In the rows, 128 means zero.
Each row of Z is roughly a mix of the hidden directions of one of 4 groups.
Z, 100 rows:
[[132 110  81 146 127 154 144 102 167  91]
 [117 141 121 111 136 107  73 184 138 129]
 [144 115  92 161 113  82 160 142 106 149]
 [129  98 113 169 183 123 110 101 107 123]
 [111 128 102 142  86 150 185 124 143 147]
 [113 121 142 186 153 125 172 141 102 141]
 [108 142 161 122 117 150 164  99 101 175]
 [115 107 149 142 143 170 184 125 131 159]
 [ 69  86 130 123 121 159 144 116 119 104]
 [146 137 149 134 174 139 142 147 119  68]
 [116 120 172 109 141 143 178  97 104 148]
 [ 91 156 165 136 178 155 112 128 139 114]
 [ 68 121 138 153 147 167 131 101 114 115]
 [ 95 124 157 145 133  86 173 115  95 122]
 [118 146 137 132 117 177 182 103 133 102]
 [111 155 134 139 174 121 141 152 102  77]
 [ 78 133 160 151 154 109  99 135 123  92]
 [150  99 127 154 129  72 115 113 119  86]
 [160 167 101 139 131  94  88 149 153 118]
 [108 141 103  85  82 124 145  94 155 124]
 [177 130 144 102 161 119  80 130 142 147]
 [158 134 123 101 120 150 152 114 170 178]
 [133 163 177 126 154  98 170 147 128 125]
 [127 113 155 131  97 112 162 122  66 140]
 [ 73 132 120 132 133 162  95 138 170 124]
 [180 139 149 140 121 103 132 132  80 157]
 [115 103  87 125 119 143  78 147 164 108]
 [ 96 141 173 134 118 107 135 170 129 169]
 [119 124  59 136 100 106 142 104 127 147]
 [128 151 140 112 124  78  95 115  93  91]
 [124 155 113 151  98 131 195 123 136 148]
 [165 151  83 104 130 102 140 164 103 138]
 [116 103 107 110 117  83  68 119 123 123]
 [193 111 168 106 118 145 133 131 132 144]
 [ 77 124 163 132 112  94 163 121 100 136]
 [110 138 101 119 140 129  80 176 161 110]
 [108 111 104 147 150 155 134  78 107  89]
 [151 122  91  93 115 137  71 117 149 115]
 [149 111  86 124 113 173 137 115 176 126]
 [120  96 121 159 146  96 100 124  84 162]
 [138 156  76 129  84 113 120 135 166 127]
 [128 151 174 146 186 126 157 126 119 133]
 [115 103 105 164 150 138 153  87  97  98]
 [ 86 128 135 152 146 182 150  99 117 114]
 [108 119 143 152 104 137 165 107  72 148]
 [100 108 119 183 137 174 148 124 111 142]
 [ 99 110 156 128 138 130  74 118  92 160]
 [182 138 118 126 101 152 165 155 145 152]
 [111 136  81 126 116 134 103 140 187 108]
 [135 183 110 134 145  95 107 137 167 106]
 [149 138 128 131 137  66 135 139  78 117]
 [ 99 131 166 111 110 132  87 144 135 178]
 [167 154 134 129 167 136 132 137 175 163]
 [102 123 150  95 130 103 100 103  91  87]
 [118 120 138 177 165 125 104 163 103  99]
 [150 111 139 121  95  73 103 126 109 164]
 [140  95 153 117 149  91  83 130  89 131]
 [176 111 143 141 117 140 149 137  97 180]
 [125 135 111 157  96 134 197 122 110 136]
 [117 132 168 111 125 108  74 167 129 151]
 [136 129 134  99 155 121  64 143 163 119]
 [180 140 119  97 127 100  92 154 154 133]
 [109 140  92 142 136 123  83 147 164 169]
 [109 167 123 112 110 174 139 132 179 124]
 [118 116 143 143  93 116 164 122  70 152]
 [101  73 155 133 158 161 118 134 102 119]
 [132 151 132  95 164 111  80 119 165 108]
 [154 161 115  96 137 166 164 153 113 154]
 [143 148 139  98 137 161 141 122 170  78]
 [110 127 136  96 122  78  71 136 135 129]
 [ 90 126 167 119 110 146 100 119  89 164]
 [112 155 165 135 172 123  92 163 146 138]
 [151 130 125 111 170 140 110 122 171  80]
 [131 147 133 129 121 195 175 118 137 126]
 [132 143 156 138 123 118 204 128 112 130]
 [146 175 131 108 153  89  92 122 152 109]
 [155  89 135 157 123 118 142  84 138  87]
 [153 131 151  85  87  90 135 160 121 123]
 [104 108 103 130  86 110  91 113 152 166]
 [168 111 134 125 154 120 159 113 123  70]
 [140 120 183 110 127 135  81 160 145 142]
 [103 114 176 136 121 175 134  93 149 142]
 [159 108 139 101 128  72  95 156 117 125]
 [142 103 175 130 116 173 142  91 150 138]
 [183 161 128 115 147 113 110 133 160 159]
 [173 110  92 123 142  82 102 118 123 105]
 [139 123 131 136 128  95  83 178 140 165]
 [170 131 123 106 103  93 170 150 135  98]
 [136  70 120 112  91 161 126 125 109 155]
 [180 121 113 131 138 155 177 109 130 100]
 [154 159 143  95 128 130  91 164 167 143]
 [188 121 164 103 133 131 110 165 131 129]
 [152  99 101 124 132 157  89 152 171 147]
 [116 150 145  87 127 146  79 144 170 131]
 [179 158 137  92 134 107 109 156 158 129]
 [ 80 132 148 108 151  99  90 104 121  99]
 [ 83 148 151 141 161 107 101 156 114  95]
 [172 145 138 110 146  70 151 128 125 105]
 [167 111 129 132 154 120 164 112 122  72]
 [158 162 152 135 166 136 118 173 157 142]]
Which two rows in each list fit none of the groups? Every other row fits one group, some only roughly. Give them in the order they come.
    K_544: [162 106 153 131 132 177 166 100 135 109]
    K_93: [162 127  98 106  82 173 133 131 149 142]
    K_576: [139 131 162  89 158 152 102 117 144  83]
    K_147: [186 116 168 130 145 125 157 124 113  98]
    K_816: [129 159 166  74 117  95 115 145 146 132]
    K_925: [146 142 123 100 147 160 104 185 155 119]
    K_930: [128 125 117 143 183  96  92 140 158 102]
    K_760: [170 107 159 114 136 161 104 153 162 105]
    K_711: [122 120 134 166 136  84 148  94  92  97]
    K_855: [102 115 183 110 132 154 112 106  86 131]
    K_19: [100 137 105 129  98  98 133 120 103 187]
    K_131: [115 120 122 143 155 150 106 142 168  69]
    K_896: [104 135 174 120 148 109  96 130  88 162]
    K_652: [125 180  99 107 121  98 110 116 161  99]
  K_930 K_896
    K_948: [157 156 119 129 109 156 186 139 109 103]
    K_426: [183 125 123 129 111  80 161 146 125 143]
    K_190: [181 112 167 131 151 144 149 125 126  89]
    K_478: [121 105 131 112 121 104  74 125  89  90]
    K_240: [176 144  96 127  83 121 139 127 150 161]
    K_557: [111 138 126 113 111 177 162 106 134 176]
    K_722: [101 123 138 140 170  75 101 120 110 104]
    K_156: [ 84 155 161 118 137 107 101 156 101 154]
    K_685: [102 143 141 128 165 181 116  96 155 142]
    K_69: [130 112  90 138  60 121 135 131  99 128]
  K_948 K_685
    K_801: [134 134 110 144  84  96 172 154 108 154]
    K_228: [163 143  99  81  98 161 115 116 150 121]
    K_180: [ 76 144 172 146 128 161 130 135  97 123]
    K_660: [ 96 162 133 144 161 140 171 126 170 122]
    K_563: [118 127 158 114 141 170  91 163 169 124]
    K_669: [171 145 135 108 171 100 139 111 130  86]
    K_241: [110 122 144 158 180 107  95 128  95 151]
    K_755: [143 162 149 118 131 127 187 104 139 163]
    K_470: [159 160 114 166 150 113 122 168 162 145]
    K_269: [118 125 141 133 101  81 137 102  83 164]
    K_555: [ 70 152 144 130 128 112 135 123  90 165]
    K_265: [175 142 114 104 145 176 159 149 136 117]
  K_180 K_241
    K_160: [ 81 157 181 122 136 137 164 126 128 132]
    K_26: [155 131 123  76  72 111 126 135 142 142]
    K_238: [126 116 118 145  98  79 137 151  85 160]
    K_53: [ 94 151 163  95 137  97  84 142 138 137]
    K_149: [108 129 110 135 161 141  66 132 155 155]
    K_985: [163 158 156  95 154  88 107 110 112 125]
    K_322: [ 94 161 120 127 157 160  79 111 145 115]
    K_37: [159  99 125 122  82 115 108 127  76 140]
    K_92: [111 111 124 136 121 114 142  79  86 174]
    K_309: [139 128  90 150 116  77 157 102  95 128]
  K_322 K_92
    K_480: [ 92  88 114 178 124 122 117 137 103 158]
    K_942: [145 109  93 146  98 180 163 113 123 136]
    K_646: [108 159 131 127 139 104 160 132  64 140]
    K_726: [164 115 127 141  90 115 173 156 123 164]
    K_731: [179 139 110 107 144 167 139 161 155 122]
    K_560: [158  96 161 123 127 134 121 131  73 162]
    K_573: [116 138 156 103  75 102 125 156 104 155]
    K_5: [132 101 131 150 148 153 124 120 161  66]
    K_604: [158 160 125 106 114  90  91 154 144 159]
    K_869: [118 126 142 120  77 101 143 148  89 167]
    K_820: [166 133  82 147 118 163 168 138 146 137]
    K_140: [114 119 155 113 167 153  68 110 126 124]
    K_628: [148 120 182 143 153 112 140 119 103  83]
    K_837: [128  91  86 151 134 122  69 128 122 134]
    K_553: [146 160 146  71 141 118 108 113 148  96]
  K_604 K_820
    K_174: [102 161 147 153 180 137 155 133 159 120]
    K_13: [122 142  87 129 147 157 138 113 188 147]
    K_659: [ 95 151  96 111 111 106 103 156 119 174]
    K_330: [ 72 117 155 132 146 131 148 114  98  90]
    K_533: [102 149 151 125 129 174  96 159 158 155]
    K_223: [112 121 159 138 121 163 166  92  84 119]
    K_401: [130  94 142 137 167 109  93 152 115  82]
    K_749: [125 142 120 112 177 146  84 102 139  91]
    K_465: [115 163 178 123 142 160 172 136 141 133]
    K_851: [120 156 135 116 141 194 107 125 163 122]
    K_451: [152 126 119 123 161 164 127 163 151  77]
    K_296: [158 143 112  87  76 105 126 102 127 146]
  K_13 K_401
    K_172: [ 93 159 140 120 118 189 130 114 157 132]
    K_825: [122 138 142  76 121  83  87 120 130 106]
    K_714: [133 120 149 144 184 144 102 140 142  82]
    K_4: [113  76 133 113 103 159 154  86 118 123]
    K_281: [119 145 100 112 145 180 125 156 172 117]
    K_360: [103 153 104 151 143 114  98 158 158  84]
    K_958: [148 109 108 135 186 101  94 128 145 104]
    K_128: [162 130 123 106 124  93  67 131 105 117]
    K_353: [ 99 160 168  89 121 118  97 150 155 135]
    K_991: [154 121 131 121 121  52 124 154 119 135]
  K_714 K_4
    K_847: [ 79 107 138 165 163 153 142 145 125 101]
    K_927: [158 102 115 142 116  72 156 140  93 127]
    K_77: [164 149 133 184 130 120 152 154 110 157]
    K_691: [ 93 139 103 160 106 130 134 131 120 189]
    K_828: [107 101 113 123 126 182 172 117 137  98]
    K_348: [ 81 150 152 111 124 173 121 130 140 167]
    K_87: [168 124 143 106 100 138 155 111 111 181]
    K_548: [ 92 133 145 148 115 165 140 100  83 157]
    K_525: [116 148 162 126 125 148 185  91 105 124]
    K_35: [155 124 122 148  92 126 154 166 132 179]
  K_828 K_525
    K_246: [ 84  90 123 158 150 162 123 150 135  99]
    K_197: [120 115 158 124 198 153 115 129 150 120]
    K_679: [176 102 140 134 130 161 160  94 147 104]
    K_903: [137 119 103 121 157 120  58 121 141 106]
    K_48: [111 128  92 185 129 144 164 110 118 149]
    K_372: [158  93 122 128 123 123  65 146  99 123]
    K_826: [112 119 124 132  91 169 108 159 143 176]
    K_812: [134 120  91 152 121  87 162  94  95 118]
    K_310: [139 134 154  83 165 148  95 132 135  90]
    K_15: [148 128 144 103 170 161 141 129 177 102]
    K_33: [140 141 124 110 102 119 163 122  99 189]
    K_875: [193  95 141 121 119 116 102 140 151 114]
    K_920: [156  98 104 152 137 149  87 170 147 140]
    K_936: [165 107  98 141 131  70 151 150 119 121]
  K_310 K_15
    K_597: [ 77 112 145 164 136 131  96 153 121 161]
    K_774: [172 152 122  78  98 149 142 125 153 120]
    K_290: [160 121 149 127 152 100  96 165 131  82]
    K_44: [ 78 103 132 141  87 125 115 142 109 168]
    K_204: [105 109 108 165 118  89 141  80 115 107]
    K_381: [ 71 112 155 143 156 161 106 115 130 107]
    K_502: [153 111  92 140 161  87  92 148 149 124]
    K_328: [171 102 112 147 127 135 155  86  89 120]
    K_231: [ 57 126 135 148 116 107 103 108 124 143]
    K_340: [127 163 128 167 145 139 183 136 153 147]
    K_257: [161 104  98 123  86 124  83 153 112 131]
    K_356: [127 144 143 120  78 140 189 126 111 121]
    K_85: [157  96 132 137 134 171 126 116 174  94]
  K_381 K_328
    K_349: [ 96 144 175 121 162 162 145 104 134 151]
    K_45: [108 143 163  89  83 122 113 150 114 159]
    K_986: [120 136 145 100  97 121 111 138 122 197]
    K_414: [128 151 181  76 124 102 112 133 109 126]
    K_317: [ 88 151 115 125 100 131 185 104 145 121]
    K_892: [144 160 154 160 143  91 139 137  79 115]
    K_653: [123 116 138 100  83 125 164 101  82 141]
    K_832: [119 103  96 179 151 173 117 113 118 123]
    K_584: [155 117 136 135 109  75 144 108  87 158]
    K_955: [114 135 177 114 111 160 163  99 101 106]
    K_285: [ 72 136 165 151 135 121 144  94 101 128]
    K_441: [146 111 100 149  65 128 132 146  99 148]
    K_475: [103 147 142 109 166 163 121  92 130  85]
  K_349 K_414
